120	84	113	151	99
98	129	99	170	126
112	92	103	159	104
111	84	104	174	73
104	100	97	163	114
:
120	84	113	151	99
111	84	104	174	73
112	92	103	159	104
98	129	99	170	126
104	100	97	163	114

141	128	128	128	97	126	124	131	128	193
135	127	123	119	152	126	121	123	127	170
132	126	130	124	115	131	135	127	130	149
:
132	126	130	124	115	131	135	127	130	149
141	128	128	128	97	126	124	131	128	193
135	127	123	119	152	126	121	123	127	170

125	126	113	119	113	129
140	140	123	138	130	122
123	124	158	103	95	161
108	82	170	125	89	171
140	100	174	145	101	178
148	74	106	164	64	124
136	135	151	128	133	156
:
140	100	174	145	101	178
108	82	170	125	89	171
123	124	158	103	95	161
136	135	151	128	133	156
140	140	123	138	130	122
125	126	113	119	113	129
148	74	106	164	64	124

115	146	134	103	132	126	134	101	135	102	135
154	153	151	148	93	87	135	136	92	141	136
111	156	123	91	136	120	136	104	143	66	140
111	111	114	103	160	158	122	116	154	111	126
105	159	145	129	114	124	145	102	142	124	130
:
154	153	151	148	93	87	135	136	92	141	136
105	159	145	129	114	124	145	102	142	124	130
115	146	134	103	132	126	134	101	135	102	135
111	156	123	91	136	120	136	104	143	66	140
111	111	114	103	160	158	122	116	154	111	126

116	104	148	149	92	88	146	107	124	116	136	100	128	122	115	132
150	137	107	132	135	138	147	145	137	135	84	150	185	206	161	141
75	153	141	130	134	144	149	141	156	68	101	153	137	178	176	168
92	127	162	164	114	111	157	123	139	85	125	118	123	135	136	143
127	121	108	98	105	124	114	128	101	146	159	128	110	99	109	120
:
92	127	162	164	114	111	157	123	139	85	125	118	123	135	136	143
116	104	148	149	92	88	146	107	124	116	136	100	128	122	115	132
75	153	141	130	134	144	149	141	156	68	101	153	137	178	176	168
127	121	108	98	105	124	114	128	101	146	159	128	110	99	109	120
150	137	107	132	135	138	147	145	137	135	84	150	185	206	161	141

133	132	121	130	131	138	125	128	131
119	163	103	125	128	106	168	55	153
122	150	123	139	131	113	145	89	148
122	137	128	130	127	123	147	105	137
119	113	119	131	150	161	123	138	132
116	131	133	139	135	129	130	130	141
141	163	140	159	113	171	122	137	134
97	65	157	146	195	143	132	112	87
:
97	65	157	146	195	143	132	112	87
141	163	140	159	113	171	122	137	134
116	131	133	139	135	129	130	130	141
122	137	128	130	127	123	147	105	137
122	150	123	139	131	113	145	89	148
133	132	121	130	131	138	125	128	131
119	113	119	131	150	161	123	138	132
119	163	103	125	128	106	168	55	153

117	67	140	89	97	139	87	75	117	82	78	162	104	161	88
124	122	122	146	125	130	139	123	109	110	110	134	153	134	130
158	127	110	105	152	109	117	130	128	117	135	147	100	127	155
110	131	114	126	121	118	135	117	110	140	143	121	117	129	112
141	144	123	145	156	116	130	145	166	153	156	94	151	145	155
150	120	121	100	143	119	113	124	122	120	131	147	99	124	141
:
117	67	140	89	97	139	87	75	117	82	78	162	104	161	88
141	144	123	145	156	116	130	145	166	153	156	94	151	145	155
124	122	122	146	125	130	139	123	109	110	110	134	153	134	130
150	120	121	100	143	119	113	124	122	120	131	147	99	124	141
110	131	114	126	121	118	135	117	110	140	143	121	117	129	112
158	127	110	105	152	109	117	130	128	117	135	147	100	127	155

132	78	115
122	126	151
168	110	124
126	109	133
178	149	113
71	69	129
87	156	142
61	63	152
63	53	156
163	153	94
173	94	141
104	103	131
:
63	53	156
61	63	152
122	126	151
87	156	142
173	94	141
126	109	133
104	103	131
71	69	129
168	110	124
132	78	115
178	149	113
163	153	94

147	128	54	58	76	200	149	182	144	172	176	124	147
139	127	83	111	173	110	193	115	162	148	132	135	99
140	158	139	202	83	98	83	112	163	122	93	130	134
:
140	158	139	202	83	98	83	112	163	122	93	130	134
139	127	83	111	173	110	193	115	162	148	132	135	99
147	128	54	58	76	200	149	182	144	172	176	124	147
---
157	114	94	73	132	133	137	135	140
119	80	144	96	133	132	128	129	136
159	147	90	105	127	127	133	131	128
90	137	170	181	129	129	126	128	125
:
90	137	170	181	129	129	126	128	125
119	80	144	96	133	132	128	129	136
157	114	94	73	132	133	137	135	140
159	147	90	105	127	127	133	131	128

138	93	161	161	110	116
82	68	134	193	126	123
:
82	68	134	193	126	123
138	93	161	161	110	116

115	100	154	166	170	90	70
167	113	92	108	71	147	178
144	123	72	82	200	96	135
:
115	100	154	166	170	90	70
144	123	72	82	200	96	135
167	113	92	108	71	147	178

86	117	100	98	149	155
132	134	113	159	127	139
128	121	114	105	138	111
175	151	121	123	125	110
110	190	144	127	123	91
139	195	91	158	194	149
:
86	117	100	98	149	155
110	190	144	127	123	91
128	121	114	105	138	111
132	134	113	159	127	139
139	195	91	158	194	149
175	151	121	123	125	110

130	156	119	110	114	142	119	129	144	142	111	138	114	72
110	147	60	138	180	78	141	140	64	136	158	116	160	181
97	114	135	61	121	160	136	121	148	62	129	135	109	152
146	125	63	114	198	124	106	159	168	157	132	71	137	128
145	143	166	150	141	107	128	125	76	126	177	122	173	114
:
97	114	135	61	121	160	136	121	148	62	129	135	109	152
110	147	60	138	180	78	141	140	64	136	158	116	160	181
130	156	119	110	114	142	119	129	144	142	111	138	114	72
145	143	166	150	141	107	128	125	76	126	177	122	173	114
146	125	63	114	198	124	106	159	168	157	132	71	137	128

174	75	110	77	120	159	117	84	182	91	72	122
155	174	114	115	140	84	137	79	104	155	123	92
91	72	125	180	84	106	74	164	123	162	181	155
:
91	72	125	180	84	106	74	164	123	162	181	155
155	174	114	115	140	84	137	79	104	155	123	92
174	75	110	77	120	159	117	84	182	91	72	122
---
127	163	167	134	53	97	119	166
114	112	60	151	164	99	168	87
114	153	118	157	66	64	148	142
114	119	63	159	148	87	170	93
138	96	121	107	200	183	115	101
142	142	195	106	96	160	89	169
119	159	133	153	57	69	143	149
144	130	191	98	124	181	87	156
:
156	87	181	124	98	191	130	144
149	143	69	57	153	133	159	119
169	89	160	96	106	195	142	142
101	115	183	200	107	121	96	138
93	170	87	148	159	63	119	114
142	148	64	66	157	118	153	114
87	168	99	164	151	60	112	114
166	119	97	53	134	167	163	127

107	111	151	168	133	107	169	113
99	157	153	192	114	147	156	196
95	106	143	140	121	129	140	93
142	115	142	146	134	102	147	130
143	156	100	108	139	135	119	144
150	145	93	83	137	135	94	128
:
128	94	135	137	83	93	145	150
144	119	135	139	108	100	156	143
130	147	102	134	146	142	115	142
93	140	129	121	140	143	106	95
196	156	147	114	192	153	157	99
113	169	107	133	168	151	111	107

106	128	60	147	183
128	75	166	101	186
154	111	67	106	183
165	75	110	94	182
152	69	138	96	183
131	124	55	120	184
106	95	182	104	190
166	91	92	98	182
:
182	98	92	91	166
190	104	182	95	106
184	120	55	124	131
183	96	138	69	152
182	94	110	75	165
183	106	67	111	154
186	101	166	75	128
183	147	60	128	106

134	128	130	133	138
150	139	135	133	184
141	130	135	138	150
136	128	133	137	152
130	130	130	133	141
135	130	131	134	142
144	133	135	141	159
138	130	135	141	143
134	131	129	135	142
140	129	136	135	151
:
151	135	136	129	140
142	135	129	131	134
143	141	135	130	138
159	141	135	133	144
142	134	131	130	135
141	133	130	130	130
152	137	133	128	136
150	138	135	130	141
184	133	135	139	150
138	133	130	128	134

169	140	131	169	105	149	165	120
134	130	101	158	111	124	175	112
98	149	136	123	121	119	179	78
109	120	160	187	95	109	108	112
98	81	121	140	89	95	165	128
119	130	87	111	70	109	141	133
154	140	126	175	111	159	165	95
104	164	170	111	73	144	132	137
149	135	116	135	92	164	151	70
93	144	151	94	79	154	127	108
129	86	126	152	92	99	113	108
:
108	113	99	92	152	126	86	129
108	127	154	79	94	151	144	93
70	151	164	92	135	116	135	149
137	132	144	73	111	170	164	104
95	165	159	111	175	126	140	154
133	141	109	70	111	87	130	119
128	165	95	89	140	121	81	98
112	108	109	95	187	160	120	109
78	179	119	121	123	136	149	98
112	175	124	111	158	101	130	134
120	165	149	105	169	131	140	169

127	127	128	127	126	171	184	133
127	126	130	128	130	173	180	129
130	128	132	126	142	197	152	129
128	129	127	128	137	191	159	130
159	190	133	126	130	129	128	127
128	136	191	161	131	127	127	128
129	123	128	128	126	128	149	198
129	128	125	130	160	189	137	128
128	129	127	128	129	128	164	186
128	130	163	187	136	125	127	122
:
122	127	125	136	187	163	130	128
186	164	128	129	128	127	129	128
128	137	189	160	130	125	128	129
198	149	128	126	128	128	123	129
128	127	127	131	161	191	136	128
127	128	129	130	126	133	190	159
130	159	191	137	128	127	129	128
129	152	197	142	126	132	128	130
129	180	173	130	128	130	126	127
133	184	171	126	127	128	127	127
